In the rows, 128 means zero.
One turn moves each row of this set onto another row. After a few examples, where does it send each row asked below?
fer: [161 116 149 134 164 137 134  98 137 121 147 126 141 163 144 147 146 117
 106 102]
zedag: [144 127 110 149 164 117 123 124 145 142 154 143 132 140 129 123 152 117
 102 125]
Butu: [140 145 142 123 172 125 149  82 117 110 137 130 114 137 168 128 107 116
 117 135]
renis: [136 129 120 110 116 146 161 125 123 115 139 149 152 128 109 100 116 100
 129 139]
Pok: [164 127 142 115 115 112 121 135 132 124 160 113 149 142 130 138 144 122
 119 100]
Tozev: [131 151 136 133 133 131 161 123 101 106 127 151 108 143 138 118  94 108
 142 126]
rufis: [148 123 120 140 163 109 127 138 151 132 142 144 157 137 135 114 150 121
 105 127]
Fozab: [162 147 145 107 102 121 140 125 112 130 140 105 139 130 131 131 131 135
 144 117]
komo: [160 154 140 117 117 123 135 137 103 118 141 124 140 119 118 132 117 113
 163 122]
gada: [151 149 148 119 133 120 151 121 100 102 122 132 114 145 124 128 101 132
 159 134]
Safu: [137 143 133 134 169 127 162  85 123 112 135 139 109 141 168 130 123 107
 112 118]
Rafet: [162 151 148 111 128 139 142 139 109 126 143 115 146 120 114 135 106 125
 154 117]
gefi: [148 114 129 148 176 120 136  99 127 115 129 153 154 152 145  94 136 120
 122 133]
tos: [145 117 118 156 177 119 133  97 118 116 138 155 125 149 134  98 131 124
 127 130]
kupof: [159 122 140 124 124 142 129 121 126 143 148 109 147 157 140 149 134 123
 108  95]
zigi: [140 129 120 121 142 126 160  86 115 105 133 147 147 129 143  83 121 106
 130 144]
Gefes: [157 122 154 135 171 131 126 105 132 126 146 124 142 174 149 142 122 121
 102 113]
mugu: [155 130 125 134 176 136 136  96 127 127 141 119 128 149 159 159 120 106
 107 106]
bupit: [147 132 118 114 108 139 161 115 119 124 153 137 140 138  94  98 126 108
 136 130]
gul: [146 131 114 128 141 118 158  86 106 107 142 142 127 129 126  81 122 117
 145 136]
dol: [135 141 126 130 163 110 152 110 118 100 130 136  98 152 155 134  96 114
 121 123]
bolu: [156 138 114 124 137 142 139 127 140 148 158 131 149 130  97 132 151 105
 123 129]
gim: [129 143 144 117 125 135 159 123 104 105 134 139 111 137 138 115  84 125
 131 128]
Nosa: [152 136 118 119 144 138 141 144 143 135 144 139 165 116 105 127 142 105
 126 134]
zoga: [163 139 140 116 131 111 128 138 138 138 160 102 151 142 140 138 128 126
 109 102]

Fozab goes to dol
gul goes to zedag
gim goes to Gefes
Now these:
komo goes to Safu
gefi goes to Nosa

